In the data rows, 128 means zero.
Each row has a hidden score. How much does it go up from the first row of each pair to the second? 20 means little or no change, 40 a big rise and 0 a big fall. The score is a weighted sum of the row's numbers plus the product of two more (or one squared), each taken from its middle value.
[126 163 150 142 155 139  89 159 143 104 131 135 134 152 126 138 118 143
 109]
[133 115 121 138  97 143  95 146 116 128 117 150 141 163 122 108 150 121
 107] >> 9
[123 111 146 163 148 158 142 139 136 128  88 124 127 136  97 156 142 167
 137]
[110 135 136 103 145  98 121  94 125 122 159 112 143  93 138  83 110 137
 134] >> 15
[135 139 101 123 151 143 110 126 141 115 131 115 146 146 105 140 119 166
 114]
[129 180 147 151 137 143 137 141 118 139 139 128 103 106 148 125 144 171
 161] >> 25
[144 168 121 128 152 122 122 122 106 100 135 127 124 103 121 138 123 147
 119]
[119 124 120 152 108 128 113 115 139 112 126 111 134 141 121 137  88 128
 105] >> 21
[ 91 138 138  95 145 106  90 115 135 119 166 111 128 135 128 100 117 157
 122]
[119  85 126 155 116 169 139 127 138 152  87  98 109 142 104 165 136 147
 158] >> 13
[128 178 131 128 102  96 128 110 151  87 140 160 143 119 106  74 150 140
  83]
[133 107 130 133 152 165 114 172 129 162 102 116  89 169 142 135 142 123
 146] >> 21
[112 130 156 132 125 130 145 112 123 135 120 134 129 105 109 123 148 100
 128]
[ 88 137 161 115 114 127 155  99 145 134 148 148 137 104 143 119 169 108
 133] >> 13
[ 96 177 151 115 137 111 110  77 123  89 151 136 167  98  91 117 126 139
  94]
[153 137 122 135 124 130 137 120 129  95 124 133 145 116 111 110 134 140
 132] >> 21
[149 124  89  85 148 119 150 114 112 142 145 170  92 121 132 112 105  88
 123]
[152 132 107 124 136 123  93 127 145 153 131 121 144 161 167 128 132  92
 122] >> 17
[125 104 158 151 122 169 167 123 118 159 102  95  99 114 128 139 129 121
 177]
[ 88  92 149 124 127 155 153 161 128 158 107 110 117 144 118 128 152 105
 150] >> 28
[103 145 114 125 124 127 140 118 115 106 142 148 156  96 113 111 145 143
 103]
[173  85 100  92 139 147 123 116  95 166 116 147  99 133 157 147 133  77
 129] >> 17
[123 115 131 127 175 155 119 157 117 162 118  90 110 162 148 106 160 136
 133]
[111 134 141 137 152 129 133 138 132 150 126 140 134  99 151 124 169 139
 151] >> 22
[ 95 174 124 100 129  74 122 105 117  70 148 169 161 103 102 100  99 135
  80]
[ 97 169 121 101 118  90  80 131 120  77 155 165 165 135 101 127 128 110
  53] >> 12
[101 118 120 112 151 141 135 114 165 139 145  89 135 134 127 138 153 127
 139]
[130  82 160 145  82 143 169 119 139 155  79 114 128 114 130 122 121 103
 139] >> 14
[158 121 103  91 144 102 154 115  99 119 141 142  93  96 140 121 147 100
 133]
[146 121 118 107 124  94  78 125 127 140 138 119 128 143 127 133 103 108
 110] >> 17
[113 114 157 135 114 163 110 159 133 169 107 114  95 144 138 127 137 144
 159]
[139 117 157 154  82 132 133 138 133 125  98 115 123 144 107 128 142 134
  99] >> 18
[140 109 146 151 129 160 141 143 117 116 104 103 134 125 117 140 136 154
 120]
[134 145 100 143 100 133 129 145 147 117 129 129 146 151 118 153  80 117
 115] >> 5
[126 126 132 149 133 135 123 158 130 129 109 129 120 145  96 139 161 114
 129]
[113 163 125 151 106 149 118 142 119  98 133  93 150 143 127 132 103 147
 112] >> 10
[106 128 133 124 103  92 114  94 111 121 155 140 164 102 157  84 128 118
  98]
[165 124 112 103 154 128  93 140 152 126 128 101 134 146 138 115 145  96
 142] >> 28
[152 109 135 145 103 160 132 147 164 133  89 112  95 137 125 159 136 138
 109]
[101 119 138 124 114 140 123 101 132 139 103 107 129 140 129 126 134 137
 140] >> 9
[134 115 126 125  99 106 137  94 131 141 131 128 139 119 107  85 143 113
 107]
[148 154 123 144 110 147 104 146 126 128 125 142 118 158 126 110 131 116
 114] >> 29
[137 110 142 123 122 131 145 121 108 158 120 103 128 126 109 110 154 110
 139]
[143 153 131 120 162 114 143  86 103 138 149 130 118 103 142  80 129 151
 112] >> 10
[126 170 130 120 133 120 127 130 119 110 141  91 148 117  90 108  97 152
  65]
[ 97 100 150 128 130 147 161  93 160 158 130 107 144 123 133 137 145 114
 141] >> 1
[152  95 107 128 131 131 112 152 120 139 148  95 110 136 115 163 125 116
 133]
[156 118 129 171 115 165 175 149 137 139  89 104 136 156 117 148 155 130
 155] >> 17
[108 145 137  97 144  98 146 141 126  90 151 117 158 120 112 107  95 155
 120]
[111 154 135 129 152 109 162 121 151 104 138 123 143  95 110 133 131 136
 133] >> 18
[100 136 135 128 135 115 156  95 118 116 139 125 141  84 146 117 130 135
 144]
[136 119 135 120 114 112 135 110 118 123 141 117 111 110 145 124 142 124
 121] >> 18
[107 100 116 130 113 105 145 114 108 158 132 126 131 146 153 122 130  93
 135]
[164 129 131 148 132 141 144 151 129 127 107 103 128 117  89 146 140 134
 125] >> 12
[104 152 126 141 174 129 133  94 150 115 137 152 140  78  98 155 136 139
 141]
[120 127 137 100 125  93 108 113 124 131 135 135 130 109 142  82  99 133
 141] >> 20
[142 116  98  99 137 120 138 122 129 126 117 137 105 107 119 127 130 120
 140]
[111 132 134 151 147 165 125 147 138 146 135 135 139 156 113 147 162 110
 148] >> 28
[111 149 127 111 133 126 158 112 147  96 152 158 140 103  90 137 142 118
 102]
[125 149 123  89 139  91 130  94 109 126 160 141 156  87 141 110 139 113
 104] >> 16
[124 101 136 142 103 142 142 127 129 165  93 101 125 127 125 107 140 112
 153]
[ 99 129 134 139 114 114 110 123 111 100 119 139 140 144 127 102 114 150
 121] >> 31
[ 93 140 108 110 138  92 141  95 130 114 168 126 142  71 125  89 100 113
 129]
[139 115 137 114 102 101 132 101 131 133 124 123 151 132 128 114 136 140
 118] >> 16
[160  93 129 127 126 140 169 133 121 155  94 116 109 117 122 127 131 124
 150]
[153 139 140 117 128 125 166 128 116 142 125 150 115  99 141 104 165 142
 146] >> 20
[119 127 140 109 134 112 132 101 122 118 159 135 136  97 127 107 133 110
 126]
[139 132 138 131 128 148 141 133 110 137 132 123 142 115 112 147 121 140
 108] >> 26
[128  69 114 115  88 148 101 148 115 176 118 162  65 164 159 117 119  80
 135]
[ 98 124 129 132 115 127 125  93 133 139 135 125 107 123 136 109 117 138
 146] >> 20
[142 138 108 150 145 179 105 174 130 133 108 105 116 157 130 144 123 160
 147]
[160  98 117 111  81 141 101 173  99 145 113 140  87 161 143 155 116 110
 137] >> 8
[102 155 127 131 171 112 110  94 144  90 146 176 155  89 106 130  91 128
 104]
[120 120 135 133  87 147 122 110 119 153  93 113 116 144 141 102 144 104
 148] >> 17
[131 107 102 146  77 151 140 147 140 132  99 136 125 176 143 134 139 107
 138]
[163 143 120 120  92  97 120 114 112 102 114 117 135 138 113 162 126 102
  91] >> 25
[ 92 141 120 104 151 136 114 147 148 155 132 133 122 142 128 117 145 144
 142]
[109 151 126  99 157 102 143 106 109 120 172 148 149  84 131 108 148 132
 119] >> 8
[174 138  76 124 130 101 114 149 124 103 135 199  75 126 128 148  91  98
 119]
[126 124 159 157 107 152 160 144 112 115 107 137 146 113 118 147 159 102
 140] >> 7
[115 114 162 138 111 131 112 116 124 140 102 105 138 133 129 116 138 115
 117]
[123 157 103 120 142 110 149 100 138  92 146 154 164  82 113 150 136 120
 108] >> 19
[148 111 122 151 119 160 147 132 164 129 101 113 118 148 136 146 134 121
 122]
[139 144 149 136 124 136  76 138 103  98 122 142 134 151 138 133 114 137
 125] >> 16
[100 133 118 110 122 110 108 117  92 125 128 136 121 105 134 109 111 119
 149]
[129 162 110  96 127  90 111 102 152  91 152 136 153 125 137 118  82 139
  85] >> 21
[144 150 107 118 115 136 113 108 105  97 127 162 108 122  99 142 121 126
 115]
[145 113 140 137 110  91 161 111 127 149 118 118 110 102 136 115 139 118
 154] >> 25
[126 128 125 163  98 139 129 152 109 121  97 139 137 158  94 139 142 136
 135]
[144 154 145 113 160 132 122 141 137 151 145 102 101 152 107 117 121 113
 107] >> 15
[141 124 128 168 142 189 132 135 109 163  97 119 121 145  99 121 145 145
 153]
[143 127 139 150 160 154 103 160 133 129 116  92 102 153 104 147 118 128
 156] >> 26
[124 155 130 116 155 128 112 148 132 112 135 133 132 134 120 139 126 150
 124]
[110 124 142 114 135 137 141  96 112 133 146 122 131  98 145 101 159 165
 104] >> 6
[112 178 135  83  98  29 104 107 135  96 175 154 167 114 151  83  81 144
  98]
[ 90 186 121 109 124 106 105  85 126  80 155 131 154 112  96 118  95 130
  78] >> 11
[142 134 140  93 160  88 154 103 141 125 154 121 136  90 139 114 137 149
 135]
[ 93 125  72 119 135 140 126 159 127 119 126 134 153 145 112 134 141  75
 108] >> 24
[108 136 107 134 132 124 112 131 154 102 154 139 150 120 116 127 120 156
 108]
[141 144 106 105 146  95 112 129 127 109 149 147 112  94 146  82 128 134
 125] >> 17
[125 155 116 133 106 108 136 136 135 153 123 148 115 141 135 149  90 138
 136]
[146 122 133 157 119 156 154 129 129 140  92 118 112 142 135 150 154 149
 141] >> 17
[127 136 123 167 134 140 117 117 130 134 123 151 123 157 109 132  83 131
 126]
[131 122 164 135 134 139 132 134 122 146 123 166  97 106 109 105 157 131
 157] >> 10
[124 144 127 109 119 121 138  96 112 129 148  85 153 113 122 106 136 132
 115]
[145  91 107 105 108 115 115 148 129 166 121 164  99 139 155  98 138 105
 127] >> 25
[160 144 129 131 129 129  93 158 151 163 126  99 122 163 148 122 155 112
 147]
[181 141 103 131 127 121 136 131 116 137 107 158  84 129 153 144 125  62
 144] >> 22
[125 106 153 128 141 123 118 120 124 162 106 120 101 126 115 131 145 121
 165]
[142 100 163 143 147 140 164 157 140 182  96  84 117 154 127 136 185 103
 169] >> 28
[149 135 125 108 159 115 111 103 121 127 136 103 113  98 162  99 130 116
 147]
[187  93 113 150  99 170 107 181 138 161  89 152  87 185 118 137 138  92
 157] >> 26
[123 130 144 157 127 146 145 157 130 132 108 100 128 132 107 129 146 162
 136]
[151 107 152 179 118 169 153 155 147 135  94 125 135 118 119 168 147 148
 162] >> 10
[137 140 160 127 117 111 130 109 113 126 133  92 134 100 107 106 134 126
 148]
[123 135 138  83 128  89 147 109  98 117 137 122 141  91 137 127 152 125
 112] >> 18
[136  78 135 149  92 141 140 128  97 139 111 106 118 149 153 122 123  91
 131]
[156 124 123  61 118  90 105 131 135 143 144 166  78 172 150 129 112  91
 125] >> 31
[154 157 138 141 144 138 156 128 131 123 105 146 107 111 112 144 133 141
 149]
[147 143 121 146 173 150 179 112 123 115 140 122 150  97  89 144 129 137
 105] >> 26
[133  95  93 115 100 132 130 147 101 127 119 168  79 144 131 144 110 105
 117]
[121 114 129 121 138 139 140 146 131 153 125 128  98 119 127 101 151 115
 137] >> 25
[ 84 153 120 101 146 132 125 144 147  94 146 131 160 105  97 145 101 137
  91]
[110 136 103 123 115  98  72 115 109 109 154 152 138 136 120 135  94 137
  63] >> 4
[110 118 136 143 116 118  99 148 126 133 135 134 135 121 161  98 123 161
 156]
[132 131 147 117 181 125 144 119 105 158 119 114  77 100 112 129 111 161
 144] >> 18
[115 100 128 116 107 104 139 102 128 125 127 109 130 132 134 114 115 122
 118]
[110 127 145 105 150 104 117 130 131 137 145 102 119 140 120 142 102 137
 104] >> 28
[111 154 124 103 154 118 142  86 146 125 150 134 151  91 148 120 164 116
 144]
[116 138 138 115 171 126 153 127 149 150 150  96 135 139 126 139 148 117
 153] >> 28
[137 151 100 113 143 124 126 117 111  85 138 187 105 109 124 131 103 117
 110]
[132 151 117 112 142 112 122 111 118  97 148 163 163  89 116 126 125 147
 125] >> 10
[ 92 155 127 123 137  96 103  98 131  88 159 146 165 118 148 131  67 165
 108]
[115 128 132 115 129 115 141 100 108 124 135 126 162  97 156 113 139 123
 135] >> 14
[143 150  86 108 174 115 121 136 123 108 134 190  99  89 123 144 108 136
 130]
[104 130 126 154 130 120 116 160 120 100 123 122 162 129 151  94 122 126
  96] >> 22
[154 129 152 166 143 154 120 151 132 115  95 123 124 132 133 124 151 134
 170]
[153  83 111 142 102 129 117 113 120 159 137 107 125 168 154 116  96 120
 114] >> 14
[ 89 122 126 107 139 117 117 124 129 136 134 122 144 114 117 131 138 109
 131]
[134 150 105 129 129  98  98 136  98 102 153 157 146 131 143 143  93 119
  77] >> 21
[157 118 145 173 111 150 142 122 121 120  97 125 147 119 130 118 133 134
 153]
[128  81 136 142  98 147 161 107 141 174  92  95 106 133 137 144 140 144
 142] >> 16
[118 152 132 132 140 103 114 116 118  88 156 138 164 102 134 125 142 140
  94]
[119 118 134 161 123 142 117 123 161 131  95 127 129 125 121 141 135 130
 149] >> 25
[166 122 145 123 107 115 145 128 121 140 100 139 104 127 129 127 148 114
 116]
[122 131 148 124 134 112 125 111 132  89 142 128 140 115 143 103 106 138
 105] >> 25
[154 154 112 123 112 127  96 147 125  88 138 116 148 152 149 119 134 143
 101]
[125  96 112 158  95 162 108 150 113 107 102 155 130 145 112 127 127 126
 101] >> 18
[ 95 149 158 105 170 114 159  96 132 124 178 112 134  92 109 116 104 130
 135]
[140 146 118 103 135  93 107 107 124 129 142  93 121 152 113 121 124 144
 122] >> 15
[112  81 154 132 102 158 136 142 138 146 118 111 125 125 120 137 147 133
 141]
[140 124 115 143 118 112 113 135 124 115 116 132 164 156 135 135  82 139
 101] >> 31
[ 87 110 139 107 136 104 138 108 145 121 145 126 152 117 129 116  98 159
 152]
[112 103 119  75 106 114 119 135 135 132 149 108 145 142 131 152 155  80
  89] >> 15
[128 129 143 146  99 126 159 118 117 105 128 128 154 108 148 121 143 138
 131]
[143 112 111 171  82 126 105 125 114 143 104 112 143 177 144 136 114 107
 130] >> 33
[133 127 103 140 109  95  92 138  92  92 138 144 132 150 134 124 107  95
  95]
[157 167 134 157  92 103 120 109 121 105 127 153 130 106 105  93 147 112
 115] >> 21
[123 150 142 127 136 113 150 112 141 104 154 152 151  95 137 147 119 171
 132]
[150 130 160 150 120 146 141 160 153 132 107 114 158 159 129 146 171 135
 110] >> 27
[142 148 147 132 136 133 144  88 131 146 134 116 118 102 132  91 145 131
 131]
[121 137 118  88 125  71 141 116 139 123 173 124 170 125 117  98  85 136
 106] >> 24
[111 131 104 140 134 141 103 129 151  87 131 108 146 113 110 153 124 106
 109]
[137  88 144 148 125 122 123 141 145 180  86 136 126 151 140 145 136 152
 172] >> 27
[161  78 116 171  96 161 153 157 109 155  83 145  94 154 115 143 127 100
 164]
[125 100 133 121 124 119 158 130 138 142 104  93 110 130 132 146 150 120
 144] >> 16
[108 128 118 113 150 139 142 154 132 145 135 121 145 131 127 115 159 128
 119]
[138 133 129 109 165 127 150 116 123 102 143 141 151  93  90 143 118 115
 113] >> 17
[ 83 136 131 126  87 109 108 133 138  94 149 143 135 132 102 138 106 141
 104]
[130 148 132  92 132 114 142  94 107 120 143 129 169  86 134 117 149 109
 111] >> 19
[161 115 120 148 130 145 167 120 121 125  84 130 117 124 140 135 128 136
 131]
[103 146 102 104 146  88  95 102 115 133 183 176 139 107 143 114  71 100
  78] >> 22
[105 131 119  89  93  65 128 110 128 101 176 125 163 110 152 102  93 134
 107]
[135 110 137 173 124 155 135 129 136 121  99 113 121 140 149 129 173 145
 156] >> 27
[103 151 115  81 157  87 110 122 145 124 164 130 145 125 104 127  67 150
 126]
[153 114 147 163  93 162 128 142 124 141  81 103 124 150 119 174 175 130
 134] >> 8
[135 132 130 148 119 125 126 144 124 122 115 140 132 124 125 130 118 137
 124]
[117 147 102 113 121 105  95 121 113  97 165 139 154 131 121 162  92 102
  74] >> 18
[175  93 102 136 101 136 136 150 152 135  96 157  84 154 139 174 122 125
 139]
[108 144 117 118 153 105 137  94 114 127 147 151 161 100 114 113 112 147
 106] >> 24
[101 126 134 152 122 143 123 127 145 129 107 124 153 140 108 135 124 157
 145]
[145  99 136 167 105 151 154 155 113 146  91 143 122 159 121 170 107 108
 120] >> 19
[ 66 119 119  79 148  94 105 121 161 117 154 117 120 104 132 125  76 146
 126]
[133 124 127 171 114 150 147 130 134 122  97 117 150 129 115 136 128 140
 152] >> 13
[126 127 121 112 118 112 115 112 140 120 143 114 133 159 124 126  92 148
 125]
[165  82 116 112  97 126 140 164 111 181 109 151  62 169 143 149 145  55
 118] >> 25
[141 127 148 123 123 111 140 122 155 130 136 126 144 107 130 120 110 124
 125]
[115 150 127 115 137 136 107 139 140 104 130  98 120 144 107 124 140 149
  92] >> 22
[170 140  82 120  87 116 127 122 105 121 119 186  98 139 134 134 124  93
 104]
[128 125 118  80 104  87 109 105 129 103 150 121 142 117 146 109 134  90
 104] >> 12
[101 156 134 101 143  98 144  93 141 121 154 159 148  72 114 110 121 133
 113]
[109 117 149 125 156 111 157 118 127 149 137 131 139 110 134 122 133 152
 143] >> 22
[126 116 101 153 130 143 118 148 111 121 103 163 125 119 142 140 126 154
 127]
[109 115 121 136 118 134 132 130 133 118 144  87 145 110 101 145 102 111
  97] >> 31
[131  99 145 149 120 145 149 140 136 156  98  97 116 129 141 131 156 140
 152]
[166 128 138 171 118 119 138 157 126 118  98 120 127 145 156 144 158 144
 154] >> 25
[121 108 145 117 142 144 120 124 133 146 141 112 148 111 126 125 149 119
 109]
[120  95 142 144 100 152 162 149 139 161  85  86 110 126 154 138 150 127
 180] >> 5
[171 169 156 106 182 136 139 117 142 128 132 144 106  89 145 131 132 160
 172]
[141  82 120 138 121 148 134 136 145 155 107  94 115 150 131 124 138 117
 133] >> 16
[157 144 132 151 157 156 158 123 105 123 118 112 154 112 124 148 151 139
 136]
[153  89 114 182  85 146 116 144  97 151  98 128 137 181 142 164 124 104
 111] >> 20
[144 116 152 172 120 159 146 157 178 141  83 140 127 154 107 162 146 140
 134]
[128 131  95 103 145 127 112 148 105 145 125 168  80 113 140 118  80  86
 123] >> 32
[ 84 162 102 104 132  88 117  93 128  76 165 144 171 107 121 123  67 161
  84]
[138 158 115 117 138 127  88 155 141  85 128 129 147 156 107 135 119 153
  93] >> 23
[123 125 132 179 118 149 173 135 114 123 108 120 147 119 124 134 141 128
 145]
[157 124 132 113 120 150 113 151 140 161 120 128 108 145 141 125 158 148
 154] >> 17
[149 115 101 118 113 143 135 144 142 126 100 185  89 125 136 143 109 103
 131]
[114 120  82  83 155 105 124 128 123 124 147 106 155 124 115 132 122  71
 113] >> 22
[127 100 139 165  94 138 138 134 108 124  84 136 140 129 129 121 141 145
 155]
[164 109 129 174 112 172 148 138 125 152  89 104 123 144 121 140 184 151
 150] >> 10
[108 157 139 121 161 153 119 123 145 115 145 108 157 120 122 120 131 154
 137]
[108 122 121 132 131 117 125 144 129 149 138 140 130 132 150 112 123 145
 154] >> 25
[133 108 125 161 120 134 152 134 130 111 128 121 136 121 118 137 114 152
 135]
[118 163 115 146 165 128 125 126 123 130 159 158 135 114 121 122 104 169
 141] >> 28
[152 132 120 119 117 106 143 102 145  84 141 113 133 105 134 139 117 135
 109]
[121 168 123 128 129 129 150 110 122 103 165 143 147  88 121 116 129 137
 126] >> 18
[120 110 132 176 119 176 117 142 124 120 110 143 100 125 136 133 150 159
 155]
[136 108 116 131  98 121 112 149 129 145 119 112 128 175 162 119 108  91
 136] >> 25
[111  97 142 144 110 144 147 145 144 155 102  97 103 136 143 120 164 128
 138]
[172 153 101 113 144  95 111 151 109  95 139 205 109 107 126 127 132 131
  94] >> 11
[160 140 108 150 120 165 111 169 134 132 100 121 130 170 128 145 152 123
 156]
[150 163 127 140 188 135 179 110 138 102 146 139 146  67 129 151 151 136
 124] >> 35
[115 167 149  87 136  84 129 110 150 108 149 116 145 135 143 107 100 145
 117]
[133 139 118 123 144 136 122 144 139 152 131  75 112 158 139 143 149 125
 163] >> 16
[118  89 136 145 118 121 128 140 106 166 113 117  90 160 165 143 114  92
 130]
[179  48 114 131  88 163 122 126 118 178  75 116  64 148 133 144 132  97
 182] >> 2
[141 137 149 147 154 144 140 125 112 112 133 143 121  95 118 125 146 171
 153]
[140 101 118 103 126 152 133 140 123 158 107 151  59 147 135 166  95  90
 148] >> 25
[146 122 153 170 107 145 178 150 109 138  74  77 132 158 136 120 152 143
 154]
[148  79 125 192 105 148  92 147 117 132  88 123 132 157 152 149  96 118
 166] >> 9
[148 111 130 150 116 148 129 132 116 121 104 117 143 140 120 141 169 138
 136]
[130 108 132 131 128 143 129 145 101 152 116 130  89 130 146 116 150 118
 134] >> 25
[104 145 144 150 168 177 136 122 132 116 130  88 141 111 124 143 135 129
 135]
[161 102 103 139 133 152 122 132 101 143 113 169  81 128 127 132 125 103
 144] >> 5
[185 110 141 147 102 104 133 145 123 157 119 124 112 160 156 123 119 106
 137]
[137 106 155 134 107 123 162 129 138 142 105 123 134 128 142 122 174 127
 167] >> 19
[133 115 125 148 155 150 124 116 135 116 116  76 154 121 125 148 143 104
 112]
[131  87 151 155 146 176 129 129 132 160  93  78 114 128 154 121 146 156
 191] >> 10
[196 153 121 136 147 140 137 137 129 104 134 155  88 114 113 163 153 148
 139]
[151 164 146 124 168 147 150 116 134 143 140 134  86  92 149 137 160 137
 174] >> 25
[184 129 104 118 104 102 105 147  98  82 139 153 122 131 150 130 118 113
  95]
[114  95  99 158 126 152 120 153 122 131 101 146 131 156 142 159  89 123
 113] >> 30
[143 129  89 148  96 129 129 136 106 102 109 139  99 124 160 124 128 123
 108]
[170  41 140 161 105 173 164 168 123 195  65 146  64 155 164 138 149 106
 168] >> 21
[ 96 148 126 127 134 125 148 120 131 117 138 114 129 117 100 141 125 132
 102]
[146 145 144 143 129 144 104 184 112 124 112 124 112 164 113 140 175 136
 130] >> 21
[120 137 100 142 141 113 101 142 135 104 145 136 135 133 126 136  58 150
 100]
[123 134 140 115 141  93 123 138 129 104 140 149 148  90 156 109 131 152
 131] >> 7
[119 157 127 116 118 104 138  97 129  78 155 169 156  86 104 105 121 129
  89]
[136 147 128 118 160 115 135 115 118 101 154 187 149  86 133 129 163 126
 141] >> 19
[145  87 126 173 114 171 127 144 148 157  82 141 100 178 158 152 107 101
 138]
[101 138 117 111 124 100 102 134 127 131 143 108 143 128 122 101 122 130
 139] >> 20
[153  97  98 111 106 123 141 130 141 161 112 149  68 139 154 120 111  94
 171]
[121 127 140 101 129 139 120 120 114 161 133 105 113 151 154 123 149 135
 137] >> 21
[122 126 134 154 138 163 135 140 138 123 127  87 145 138 113 160 167 144
 181]
[128 165 146 134 137 113 151 101 112 106 127 154 137 104 151 115 149 148
 107] >> 31
[ 99 153 118 117 131 116  97 134 148  86 158 126 141 123 122 108  97 158
 100]
[141 163 165 145 159 133 124 133 125 110 149 152 107 118 107 124 132 171
 148] >> 17
[150 163 109 111 118  87 129 130 136  74 144 179 122 105 144  97 115 142
 122]
[113  64 130 126 108 147 111 137 120 149 110 140 115 157 145  98 172 121
 135] >> 12
[120 105 133 173 149 184 145 165 104 137 105 105 119 142 104 134 126 147
 182]
[152  88 139 153 131 165 139 137 134 162 100  94  98 145 127 110 147 130
 141] >> 17
[116 122  92  95 132 104  96 122 143 119 175 148 152 125 131 110 131 102
  97]
[138 147  88 114 147  98 109  96 114 120 165 158 159 110 114 174  92  87
  72] >> 24
[ 89  81 132 145 162 165 129 141 153 166 124 117 100 144 108 126 146 119
 144]
[133 125 126 155 100  99  98 122 127 127 120 176 158 132 125 134 111 109
 104] >> 17
[148  97  96  96 119 125 105 113 103 152 127 143  78 130 149 143  95 106
 164]
[110 147 119 130 169 140 151 128 151 111 150 172 156  90 129 146 132 122
 120] >> 33
[155  97 129 152 127 156 140 121 161 138  98 123 115 164 133 188 120 122
 134]
[105 123 117 115 113 123 122 137 130 139 126  91 149 134 113 129 142 118
 125] >> 22
[159 142 114 127 145 136 107 147 107 154 132  97 113 141 145 134 172  96
 135]
[184 149 105  97 126 108 132 142  82  88 123 175  84  95 122 112 126  94
  75] >> 24
[117 117 128  65 120 121 125 117 157 132 133 119 145 114 141 131 119 102
 103]
[122 145 155 144  95 113 126 133 114 102 130 140 149 148 108 144 102 153
 108] >> 25
[168 127 121  94 110 120 140 139 121 173 118 158  62 136 112 142 126  94
 144]
[ 97 160 134  66 128  61 130  93 145  87 169 146 155 129 155 130 105 155
  80] >> 17
[126 139 118 139 151 151 105 143 137 126 118 107 130 161 127 155 134 163
 136]
[150 126  86 127 145 138 136 147 135 128 130  96 155 186 114 187 118  70
  97] >> 18
[123 124 106 120 157 143 103 145 130 163 155 125 161 162 143 132 134  71
 125]
[102 142 155 111 130 102 120 114 129 142 156 137 141 112 143 116 116 132
 106] >> 17
[113 171 145 145 170 138 125 150 136 112 131 121 162 124 128 121 121 150
 115]
[ 95 139 149 102 130 101 132  96 156 129 152 133 125  93 129  95 117 171
 153] >> 7
[204  64 117 135  86 164 132 167  87 199  85 120  54 185 136 146 148  84
 143]
[118 134 129  85 131  80 147  97 119 120 147 159 166 100 141 110 139 113
 100] >> 25
[152 161 133 128 112 115 120  97 126 103 132 125 138 126 131 139 110 129
 111]
[127 146 136 126 153 145 124  98 130  98 150 155 143 101 113 127 106 144
  93] >> 30
[145 141 137 126 149 127 145 123 115 141 131 132  88 108 123 112 146 142
 161]
[121 114 114 100 145 125 147 134 155 110 155 116 148 121 134 120 172  63
 134] >> 15
[106 139 152 149 147 154 108 127 145 116 143 120 169 143 117 142 124 145
 140]
[130 148 175 129 111 105 141 150 155  92 106 132 145 119  90 121 126 174
 118] >> 25
[113 141 116 104 114  67 108  98 118 130 164 139 154 140 151 111  65 125
 119]
[167 117 121 168 109 158 161 137 136 138  93  94 116 141 137 138 170 171
 143] >> 8
[141 179 167 164 173 182 116 121 137 134 127 126  94 110 108 148 162 170
 178]
[149 123 150 113 150 121 130 129 121 153 143 168  83 121 127 118 119 162
 128] >> 15
[144 139 135 115 163 129 105 165 142 149 128  99 112 157 144 126 114 129
 164]
[119 138 114  81 137 124 131  91 119 127 170 139 140  75 131 110 146 124
 113] >> 6
[129 108 131 141  99 125 126 118 123 109 115 116 137 148  90 124 127 146
 113]
[112  89 123 136  93 127 131 121 116 156 121 118 124 157 150 141 115 113
 158] >> 19
[125 131 122 112  95 103 124  96 130 122 148 107 124 126 137 135  89 101
 112]
[157 114  84 141 116 159 139 142 107 143 120 162  94 132 175 122 144 106
 142] >> 28
[150 105 121 166  95 154 129 141 111 127  83 142 140 139 138 134 164 131
 146]
[157 108 147 125 112 123 164 128 115 158 104  98 129 122 126 134 145 140
 142] >> 18
[ 79 135 135 118 137 100 133 125 112 124 154 132 145 111 119  76 110 141
 120]
[132 107 130 156 127 135 135  96 120 102 103 129 158 120 133 135 134 140
 124] >> 6
[117 122 138 118 156 118 127 140 133 152 138 105 156 138 139 120 174 135
 142]
[ 93 122 117 100 140 127 151 125 152 138 134 111 138 123  98 152 150 104
 120] >> 14
[144 106 116 130  92 126 106 155 119 126  95 166  90 138 136 131 119  98
 123]
[ 76 153  86  98 130 143 100 129 177  98 132 136 152 133 121 113 148  98
  91] >> 16
[ 99 158 131 104 141  95 124 131 130  82 167 142 141 106 121 109  74 146
 106]
[113 121 169 121 152 132 144 125 115 156 129 111 143 130 127 138 170 136
 131] >> 12
[ 74 136 152  89 166  86 153 102 132 122 158 141 130  87 112 135 127 125
 119]
[157 133 146 152  98 129 166 119 106 104 101 112 146 139  95 130 151 115
 128] >> 20
